128 stands for zero in the data rows.
Every row has a hidden score from 0 to 40. What is each row's score? 20 is about the middle. The score is a weighted sum of the row's numbers plus the product of two more (or one squared), each taken from its middle value.
[150 135 157 114 114  68 127 132 127 148 102  95 142 117 105 148] ~ 28
[123 137 134 159 105 132  91 120 102 102 113 136 149 152 188  81] ~ 19
[105 123 117 172 129 180 131 110 129 107  81 156 147 124 152  97] ~ 20
[107 110 152 115 121 106  93 215 158 130 142 118 125 142 124 164] ~ 18
[136 167 143 163 131 137 167  93  91 125 128 170 123 141 141 120] ~ 27
[117 157 178 135 156 114 138  82  91 112 139 177 121 155 139 114] ~ 20
[129 140  66 195 116 162 161 144 130 140  92 101 118  85 112 101] ~ 15
[141 131  95 113 127 135  96 107 150 126 177 101 126 126 115 119] ~ 34
[147 125 198 115 183  93 111 165 104  87 135 128 125 135  92 181] ~ 29
[134  81  78  91 110 181 105 107 166  79  95 103 179 110 139  80] ~ 20
[108 112  70 118 129 134  94 104 148 131 173  86  87 146  95 123] ~ 24
[162 124 102 150 122  82 115  98 113 182 149  91 100 121 131 114] ~ 22
[131 152 128 177 139 126 152  79  96 129 114 131 102 134 130 118] ~ 16
[157 114  92 146 150 125 123 123 117 139 124 111 133 114 153 136] ~ 19
[116 116 144  86 117 139 114 156 136 113 139 138 137 129 140 118] ~ 18
[110 182  82 165 116 129 136 129  79 163 135 158 108 118 126 113] ~ 26
[122 143 131 158 152 117 140  89  91 156 143 144 114 156 120 133] ~ 20
[137 122 150 133 142 101 155 146 125 132 124 145 128 109 128 153] ~ 15
[128 110 133  87  61 110 109 148 151 115 158 113 146 116 169 107] ~ 19
[110 123 199 113 172  98  63 183  91 119 137 161  96 173  92 198] ~ 16
[ 99  75 129 104 129 134 105 205 161 122 124 131 113 154 110 159] ~ 18
[111 112  99 130 140 127  61  73 126 166 203  59  87 180  96 110] ~ 38
[152  91 107  65  77 171 116 147 219  80  78 144 203 119 164  68] ~ 16
[174 118 165 121 146  90 141 114 132 171 129  92  97 109 119 122] ~ 16
[107  97 116 173 113 148 116 149 133 137  86  87 115 120 144  79] ~ 15
[131 159 150 147 125 126 145 113 116 116  99 152 129 140 119 102] ~ 19
[159 128 190  72 133  83  84 186 135 123 113 146 134 147 120 169] ~ 17
[ 67 145 164 107 101 175  13 163 118 110 163 142 116 233  92 105] ~ 33
[117 107  89 105  95 174  80 189 189 105 154  91 141 128  93 150] ~ 23
[153  51  90  68 126 200 149  80 187  95  97 162 214  87 137  90] ~ 17
[121 109 126 123 107 126 142 131 134 136 112 110 156 124 174 112] ~ 15
[128 121  79  83 117 217 112 106 161  86 150 168 175 106 108 122] ~ 19
[164 100 127  95 127 148 172  99 170  84  62 159 213  76 175 107] ~ 14
[131  91 134  78 104 198 124 164 181  55  69 124 182 156 155  73] ~ 15
[113 111 120 130  95 101 145 154 145 141 134 117 120 127 141  98] ~ 20
[134 139 147 146 135 145 194  63 100 103 100 140 151 163 139  95] ~ 17
[145 150  91 175 114 122  87 166 105 142 152 126  98 105 118 143] ~ 19
[ 87 174 140 170 147 128 101 105  89 125 129 146 102 151 125 131] ~ 18
[ 93 113 153 127 119 142 139 133 168 126 105 154 161 173 166  97] ~ 26
[141 139 191  89 145  99  71 144 102 109 125 178 148 137 107 182] ~ 17
[157 133 163  98 139  66  95 143 121 152 133 109 112 111  76 185] ~ 30
[ 91 111 156 128 108 189 122 139 111 104 121 145 146 179 153  99] ~ 39
[127 149 105 152 165 150  96  55  84 111 125 176 137  95 148 109] ~ 14
[ 95 114 132  95 134 128  93 152 146 134 116 133 123 146 141  98] ~ 16
[101  96 138 112 147 163 103 151 160 112 110 126 117 172 137  81] ~ 19
[114 148 130 143 110  91 135 131 121 152 126 129 105 121 105 148] ~ 17
[143 153 105 144 134 145  95 116  86 125 107 143 133 123 129 126] ~ 15
[119 137 145 162 160 152 143 103 107 105 103 162 114 170 161 106] ~ 25
[131 145 145 175 160 136 181 108 126 110 101 134 109 131 114  90] ~ 16
[115 145 158 132 116  62 119 155  93 177 165 138  74 142 103 168] ~ 25
[110 153 139 117 122 180  67 122 130  74 133 144 150 189 144 109] ~ 20
[148 133 111 158 113 137 160  96 101 143 104 128 131  91 159  93] ~ 17
[133 104  95 125 132 144 125 163 157 140 146  73 116 118 100 135] ~ 23
[116 126 128 113 131 143 156 141 133 118 112 135 144 139 139 108] ~ 17
[131 103 118 108 120 183 162 167 175 102  88 143 133  92 155 138] ~ 26
[ 91 164 133 159 116  32  80 228 111 192 215 114  67 170 105 185] ~ 27
[150  65 122  69 101 183 164 127 188  92  78 161 213 103 174  75] ~ 14
[152 141  97 157 145  64 165 134 136 183 144 104  81  61  92 214] ~ 23
[117 120 125 116 118 126  89 200 136 143 134 103 133 130 123 156] ~ 17
[129  90 131  63  73 165 143 110 179  85 102 146 202 100 172  82] ~ 14
[100 178 109 201 116  89 128  89  66 198 176 140  68 148  94 159] ~ 27
[ 88 133 109 141 122 126  96  99 118 147 164 123 123 176 110 120] ~ 23
[164  57  97  91 104 110 139 225 201 128  98  68 142  60 137 148] ~ 13
[140 126  98 138 114 166 164 116 124 109  57 229 194  82 145 128] ~ 21
[121 127 147 176 167 158 150  90 136 130  95  79 117 131 164  52] ~ 13
[114 132 141 126 136 117 155 145 153 124 128 149 131 135 113 137] ~ 19
[105 110 131 134 130  92  96 184 135 153 139  85 114 161 109 169] ~ 21
[130 103 148 114 155  76 133 123 118 174 138 130 120 121 109 140] ~ 19
[113 104 124 126 135 156 145 122 128 134 129 118 149 135 118  97] ~ 17
[113 113 169 118 108 135 130 154 135 102 104  94 136 120 132 123] ~ 12
[146 141 154 128 145 115 180  69 109  97 127 170 148 119 153 104] ~ 17
[142 132 156 126 131  85 144 149 121 159 135 143 108 104 114 168] ~ 17
[122 112 155 120 144 115 161 108 131 117 114 147 126 132 155 114] ~ 15
[137 118 130  92 100 163 132 118 161 106 142 178 146 117 132 111] ~ 26
[119 120 106 141  88 113 141 167 149 127 128 121 140 136 148 117] ~ 20
[142 107 102  99  56  91 104 170 166 160 165  99 115 100 150 142] ~ 20
[122 120  81  94 130 143 103 158 167 132 138  99  88 119  96 151] ~ 15
[110 114  46 112  98 146  75 118 150 139 185  84 123 147 103 119] ~ 33
[ 88 155 112 170 144  80  94 186 105 208 183 109  23 157  71 176] ~ 26
[132 101 138 106 178  84 133 128 131 137 138 114 114  99 127 149] ~ 23
[120 138 101 196 110 144 172 119 130 139  91 123 138 137 153  69] ~ 22
[102 114 112 154 127  90 159 149 140 143 129  96 105 125  78 140] ~ 21
[109 130  98 162 130  86 167 172 125 177 170 101  85 136 114 123] ~ 22
[128 112  54 108 124 129  89 181 157 172 186  67  92 128  66 171] ~ 34
[147 106  73  73  99 156  88 144 172 121 176 120 152 113 139 104] ~ 24
[168 162 179 100 159 116 110  81 106 107 121 128 139  76  90 177] ~ 34
[152 114 119 111 135  97 150 134 155 150 132  97 126  79 133 191] ~ 20
[118 107 155  84 178 116 103 164 128  96 142 142 123 120 124 127] ~ 15
[129 117 114 124  85 146 137 158 163 161 133 122 122 147 115 134] ~ 30
[136 100 150  89 112 167 132 136 162  73  83 169 194 101 159 129] ~ 13
[102 176 120 206 153 116 135 125  95 156 156 124  65 161 125 108] ~ 26
[141 106  75 120 113 144 115  80 131 117 198  90 125 142 128 111] ~ 32
[144 101 138 108 139 118 123 166 158 140 121  87 147 119 161 137] ~ 18
[146  72  86  92  97 150 117 142 177 150 152  48 116 126 124 132] ~ 18
[105 133 153  96 165  80  51 144  87 172 172 123 105 166 124 134] ~ 22
[118 158 111 185 129 107 140  81  78 145 124 122 131 149 137 126] ~ 20
[127 132 115  97 130  79  68 193 128 210 164  88 101 106 103 210] ~ 22
[126 107 133 100 141 152 136 127 143 112 114  99 128 135 134 146] ~ 12
[118  96 114 142 113 144 181 153 164 133 113 123 131 107 149 151] ~ 20
[131 142 134 109  79 138 154 152 152 110 134 147 152 100 146 123] ~ 24
[149 132 178 118 143  87 123 125 112 119 130 143 155 107 100 168] ~ 30
[176 120 142  90 137 100 148 115 125 101 109 155 176  65 120 200] ~ 29
[154 144 162 138 160 129 136 101 104 135 105 143 108 146 148 105] ~ 19
[177 123 179  83 165  88 115 133 132 119 153 117 124  91  91 205] ~ 38
[ 80 112  93 120 135 178  49 144 137  91 171  70  80 164  72 110] ~ 19
[ 99 156 117 171 130 122 128  90  82 139 120 140 122 149 157  99] ~ 18
[136 143 107 150  97 132 101 150 114 142  97 112 139 124 139 122] ~ 16
[122 114 108 114 127 143 131 178 144 154 120 127 148 142 125 139] ~ 19
[127 123 192 124  94 101 112 152 138  96 111 117 165 154 146 136] ~ 18
[147 111  64 116  98 139 153 131 156 105 143 147 142 120 117 155] ~ 20
[122 134 134 131 118 107 126 126 153 119 160 112 120 135 146 117] ~ 20
[132  85  66  91 109 178  97 141 147 146 172  99 147 146 100 120] ~ 25
[ 71 167 121 199 128 134 129  91  72 111 127 152 102 167 158  65] ~ 29
[124 125 117 156 111 103 159 120 112 130 117 167 110 112 152  87] ~ 28
[100  99  95  83 100 151  58 181 151 152 160 117  99 138 106 104] ~ 22
[137  99 106  97 148 171 109 133 175  91 119 105 131 136 121 103] ~ 18
[115 135 124 150 131 108 121  58 100 118 171 109  96 185 118 100] ~ 23
[121 123 161 133 148 133 178 109 113  96 102 139 140 137 131 152] ~ 13
[120 120 116 123 112  96 116 133 119 168 138 121 133 128 115 114] ~ 19
[144 128  99 164 145 172 104 148 141  78  64 122 143 107 150 119] ~ 11
[109 105 108 109  91 157 127 177 156 106  91 137 167 146 158  73] ~ 22
[136 117  81 167  98  82 151 149 133 167 168 106 103 106 146 137] ~ 20
[135 122 150 106 133 142 138 153 134 118  94 163 153 135 139 115] ~ 19
[ 75 178 169 163 127 188  79 139  98  53  94 176 135 198 138  91] ~ 35
[149 126 164  87 150  63  90 133 110 119 134 120 119 104 111 165] ~ 27
[ 88 134 137 131 140 100  87 147 111 174 186 115  91 162  95 127] ~ 22
